(in the rows, 128 means zero)
One turn sends every row of this set to another row. A few are shown first. Where does it send the rows asked after them?
Bug: [ 96 137 144 128  92 125 126 137 147 147 119 159 147 136 122 132 139 107]
bogi: [104 101 111 158 125 152 112 106 143 101 111 123 135 150 116 130 128 145]
tozos: [102 101 124 135 132 146 122 131 158 107 127 142 132 149 118 129 109 159]
rafev: [116 113  91 139 129 155 132 113 141 104 124 126 120 146 112 135 111 142]
nusok: [111 120 114 127 112 148 146 105 160 132  84 115 153 107 127 112 123 118]
Nagaf: [110 112 147 113 115 155 150 130 111 159 114 131 127 120 141  99 127 146]
Tige: [129 150 141 105 109 141 133 133 129 132 121 155 129 126 129 145 106 144]
Mivak: [131 136 104 148  92 131 134  99 134 134  99 125 148 126 127 124 107 101]
ripov: [133 103 127 124 106 155 142 116 130 117  91 138 143 135 140 120 108  90]
bop: [107  87 107 146 134 152 126 111 140 111 114 136 129 131 119 120 113 159]
nalod: [125 123 123 108 130 160 153 113 113 157 101 144 116 136 142 107 115 153]
turel: [ 72 132 113 145 117 127 124 113 126 144 108 106 121 135 142 104 137 134]
des: [ 84 122 108 150 125 111 127 105 122 148 116 112 141 152 131 126 142 128]
dud: [110 133 112 144 108 174 123 126 129 138 100 124 132 107 129 136 114 100]
Geme: [125 156 149 124 112 124 108 134 125 125 121 139 122 128 140 134 110 139]
Zat: [120 130 141 122 103 140 134 106 112 129  78 113 135 109 134 131 128 108]
gedu: [ 89 133 131 131  94 146 125 107 154 154 117 173 132 150 106 123 132 131]
sifo: [129 107 121 113  79 154 137 101 118 139  99 137 143 162 127 133 125 165]
kas: [ 83 137 132 133  96 145 120 118 154 126 119 160 134 142 110 128 143 107]
Momus: [130 151 155 134 116 150 128 135 126 119 131 135 132 144 128 145 100 130]
lapu: [101 134 141 138 100 130 109 118 145 141  91 162 146 148 104 122 138 107]
vafu: [103 110 148 127 140 155 143 123 119 156 107 143 104 151 138 113 136 140]
Bupu: [116 102 130 115  84 133 123 114 117 133 105 139 141 178 121 124 143 152]
pibat: [120  99 104 125 102 158 121  89 119 144  86 135 138 164 125 120 132 153]
lagil: [ 86 123 134 162 121 114 127 123 135 130 125 115 138 138 138 117 145 121]
zedo: [125 123 144 118 131 160 152 136 125 166 101 152 125 144 138 110 131 136]
besoz: [128 118 107 116 103 156 125 129 127 127 105  97 157 129 145 127 112 121]
lakup: [131  93 117 108  93 135 130  95 136 153  92 145 143 154 115 135 123 145]
Kofib: [125 146 136 130 116 135 106 121 112 125 127 145 112 139 116 141 114 158]
tulo: [ 92 136 117 138 127 108 138 120 126 154 126 118 142 147 127 111 135 151]

dud -> Mivak
gedu -> tulo
bogi -> pibat
Now these:
des -> bop
lapu -> turel

One turn sends every row of this set to another row. A few are shown first. Where does it send the rows asked after them?
vad: [136 126 112 185 121 152 124 146 121  93 144 112 103 125 109 135 151 147
 119 133 141 133 137 104 179 134 142 137 105 106  86 105 141 134 136 129
 133 110 154 129 158 117]
zogip: [107 135 109 140 131 111 143 153 143 101 139 113 114 127  97 123 156 152
 101 136 144 117 124 139 139 123 139  98 121 133 100 127  99 136  97 120
  76 116 136 128 129 140]
Kon: [127 111 130 154 119 110 145 136 138 106 115 139 133 161  74 120 143 136
  98 154 156 120 121 117 143 116 141 135 106 145 112 100 122 145 135 112
 102 113 158 104 141 154]
vav: [113 120 101 136 149 117 121 121  93 102 141 127 100 132 114 112 163 161
 104 111 126 106 132 142 140 152 126 111 105 141 103 126 119 125  96 119
 121 125 162 156 137 128]
Numuf: [124 127 144 174 106 107 149 125 100 131 140 146 137 112  98 121 148 151
 111 143 128 120 106 153 141 134 115 114 123 115  80  90 127 167 117 153
 116 108 131 139 168 130]
Butal: [ 96 110 147 156 136 141 168 156 154 108 147 111 136 117  94 113 135 139
  97 131 118 139 127 155 132 134 130  94 111 139  93 118 126 110 136 132
 111 142 137 125 158 119]
gimuk: [136 121 149 161 138 127 124 128 125 108 156 109 105 124 118 122 161 131
  99 145 112 126 139 124 161 152 111 119  77 113 105 122 128 122 158 139
 132 115 145 103 165 122]
Sal: [131 116 147 149 127 117 136 134 146 122 164 150 130 134 125 142 151 126
  99 140 143 116 131 150 139 154 162 115 125 139 105  89 105 115 121 137
 129 143 169 150 161 108]
tig: [137 124 113 141 133 141 140 143 117 105 144 131  90 149  67 142 146 139
  81 127 138 121 134 126 113 120 116 100 126 169 115 114 121 133 123 128
  97 114 150 152 153 137]
Gema: [122 101 110 162 126 114 112 115 109  77 132 164  96 157  78 132 152 136
 107 120 132 101 137 119 128 132 127 132 112 132 119 103 140 140 147 119
 134 121 169 128 139 128]
vub: [134 144 100 133 145 121 127 140  95 123 133 101 134 128 114 107 131 133
 120 118 153 126 129 114 152 128 133 149 132 144  92 113 124 149 127 144
 151 146 133 134 158 120]
Rar: [103 140 144 161 145 126 141 139 122 107 163 144 118 146 102 130 160 139
  95 108 101 114 138 146 160 145 125 107 134 123  82 104 129  99 117 147
 127 142 136 150 131 111]
maliv: [126 127 137 131 119 134 120 146 112  78 134 121 104 178  99 122 144 120
  95 124 147 146 126 113 186 147 129 123 123 124  86 107 135 103 117 125
 122 114 146 124 145 116]
peka: [105 113 119 133 121 112 123 130 114  96 136 126 127 127  79 133 122 142
  87 148 119 124 124 134 138 172 109 101 120 106  96  86 134 155 149 147
 109 112 120 161 163 106]
Neror: [141 136 138 126 109 122 118 134  98 123 158 114 149 168 104 129 153 113
  82 144 117 130 130 123 159 150 125 113 126 116  92  96 133 106 146 139
 115 100 142 117 160 122]
visad: [129 128 124 131 103 122 120 138 107 131 136 119  98 121 100 125 105 158
 154 158 149 133 145 127 147 137 122 121 138 160  97  99 138 119 149 132
 120 103 143 138 159 113]
pefe: [128  98 131 109 115 100 120 149 128  81 140 120 119 124  92 110 108 155
 113 153 144 121 128 124 153 148 122 101 108 144 120  96 144 143 128 118
 106 102 125 157 163 124]
lanut: [ 98  97 116 135  92 107 123 121 135  88 127 139 113 148 115 105 147 143
 136 131 131 108 130 131 138 141 133 114 129 124  92 129 130 126 130 106
 114 132 155 113 113 142]
Ses: [145 111 121 146 108 138 135 135 133  67 138 130 137 158 103 118 118 130
 104 134 138 108 108 146 126 136 158 106 118 131  71 121 119 137 133 128
 130 133 106 146 171 105]
vot: [114 115 133 161 135 119 147 154  99 135 135 144 141 130  75 136 148 139
  91 126 120 131 146 145 118 138 146 107 121 163 119 104 108 111 155 165
 125 138 146 140 161 130]
rir: [117 141 152 156 108 120 126 125 106 118 129 133 101 119 102 145 149  99
 110 144 135 133 135 133 115 142  96 112 125 128  83 123 105 133 139 135
 148 149 127 129 161 140]
vid: [120 126  99 192 122 130 118 145 117 129 138 133 112 103 100 128 143 147
 129 139 139 120 109 120 169 121 129 115 115 130  99 100 137 154 100 135
 127 122 109 124 162 134]
tufi: [125 110 129 148 123 131 124 125 106 118 139 146  88 119  96 105 131 148
 126 137 115  81 120 152 148 144 147 103 121 162  89 122 114 105 146 167
 133 104 116 143 151 112]
vedeg: [121 120 172 146  90 130 152 150 117  85 133 117 123 116  83 126 132 127
 110 149 130 117 126 131 130 103 151 125 105 140  81 137 124 118 150 117
 145 100 125 133 155 134]
balo: [141  77 149 167 109  99 128 120 101 119 150 157 116 142  94 133 155 153
  98 139 115 113 145 134 148 135 133  95 128 133  97  95 141 120 151 141
 145 135 132 152 127 124]
sul: [101 123 121 118 126 114 140 132 106 110 136 129 105 152  76 127 138 171
 108 126 125 135 120 125 144 116 109 130 103 167 110 123 133 124 135 132
 116 113 149 113 110 139]
Dativ: [118 125 134 125 122 110 146 137 110 132 142 123 130 133 117 119 131 127
 113 131 117 111 104 131 125 150 103 124 118 138  96 115 127 175 120 158
 145 162 136 124 155 113]
Sorip: [131 123 141 128  91 114 117 143 118 113 151 144  93 125  99 137 141 142
 104 126 151 123 124 111 166 145 165 123 123 141 122 100 122 122 138 156
 114  79 161 147 138 134]
lilo: [ 93 135 153 173 102 101 120 136 107 109 122 151 102 140 110 126 140 133
 117 125 122 100  98 131 155 125 168 129 106 129  83 129 123 130 114 129
 138 114 114 126 144 108]
kitad: [ 97 134 123 146 136 117 120 133 102  87 112 124 108  96  91 106 132 104
 127 124 151 123 116 127 144 121 108 117 120 147  89 128 101 129 140 125
 130 150 136 127 158 142]
zamu: [131 131 145 146 127 143 127 137  97  96 110 142 127 142  93 119 165 146
 118  93 152 111 147 131 140 151 146 110 136 135 103 139 130 127 144 148
 123 143 129 114 161 161]
dov: [116 113 143 133 115 127 129 176 105  97 140 138 111 157  95 144 152 151
 115 133  87  80 130 121 159 130 139 124 119 150 104 124 144 118 129 141
 118 127  98 125 153 126]
pul: [145 130 119 158 130 132 131 162 110  82 148 128 112 123  95 151 134 125
 113 163 124  99 117 137 150 120 147 126  87 149  90 106  86 110 142 144
 124 114 147 140 171 108]
lon: [ 89 124 143 165 133  85 134 142  95 123 127 133 133 141  98 136 127 140
  97 127 104 138 124 120 151 120 117 127 105 142  97 107 120 110 154 118
 113 155 125 136 137 122]
fone: [129 110 101 143 108 122 123 164 102 117 129 139 134 124 108 127 136 127
 121 125 130 103  88 115 141 135 133  99 115 162 112 111 122 167 112 147
 119 156 146 135 156 144]
mabit: [141 133 132 164 106  94 129 154  75  94 130 137 115 126  84 120 132 156
 126 130 128 111 118 128 152 113 116  86 119 131  74 104 139 152 119 136
 112 105 140 156 135 133]
Guk: [133 124 103 146 109 136 125 156 110 101 127 112 117 127  70 152 114 156
 118 132 144 119 135 117 129 144 140  83 135 115  90 107 158 158 138 138
 125 124 117 141 143 117]
lod: [121 109 146 134 121 114 128 150 118 109 136 122 123 127 114 149 184 129
  99 127 135 121 147 137 129 149 139 115 131 108 108 125 129 139 146 154
 129 140 116  87 168 139]
bulo: [127 146 119 125 117 129 115 137 112 136 149 117 148 136  93 123 126 131
 110 137 142 110 125  97 178 145 152 143 126 130 119  91 148 127 121 126
 135 104 139 129 149 130]
piviz: [137  87 131 168 110  92 143 145 139 109 165 135 149 133 102 130 127 126
  96 146 119 122 113 122 136 103 140 111 113 137 115  98 122 142 154 127
 121 149 139 122 148 112]
dere: [133 128 141 157 125 148 123 144 145  88 150 134 104 138  94 105 144 127
 127 128 142 122 129 133 156 144 139 100  90 140 125 137 126 123 127 142
 131 118 155  83 162 116]
zem: [106 118 136 134  88 112 123 137 119 134 153 126 103 124 119 140 131 142
 112 147 116 132 113 131 146 156 132 110 126 132 100  99 124 124 166 152
  89  93 158 127 162 103]
Reson: [141 113 119 146 118 122 132 122 123 112 133 129 118 139  98  91 151 107
 103 138 150  91 139 136 119 141 148  97 134 138  98 119 114 132 113 109
 122 117 181 145 144 139]
Pato: [126  93 130 130 118 119 126 149 104  97 118 139 119 157  99 118 145 129
 103 150 130 111 135 126 141 148 156 149 106 168 108 115 109 135 136 156
 167 130 122 150 170 115]
dit: [106 121 140 113 125 130 136 145  95 114 113 109 141 129 100 138 127 139
  93 133 133  95  95 138 157 142 168 116 113 136  74 113 126 100 127 117
 112 119 116 134 155 133]
Papo: [ 98  98 166 127 125  85 133 121 134 111 136 120 123 124 106 125 130 136
 102 151 138 124 134 143 151 149 145  99 118 118  87 104 133 111 137 108
 140 140 142 138 124 104]
ret: [113 114 106 143 115 140 106 164 128  97 135 116 111 139  88 126 154 137
 137 139 137 126 166 128 145 147 143  99 145 124 111 124 152 129 129 141
 137 124 115  98 162 110]
tad: [123 156 142 154  98 146 116 131 111 140 124 117 110 117 103 124 127 132
 135 127 151 130 150 114 123 145 140 107 127 147 100 140 134 122 141 119
 144 127 137 132 158 143]

dit -> tufi
maliv -> Sorip
zogip -> vav
Now these:
Guk -> vid
piviz -> lon
gimuk -> Neror

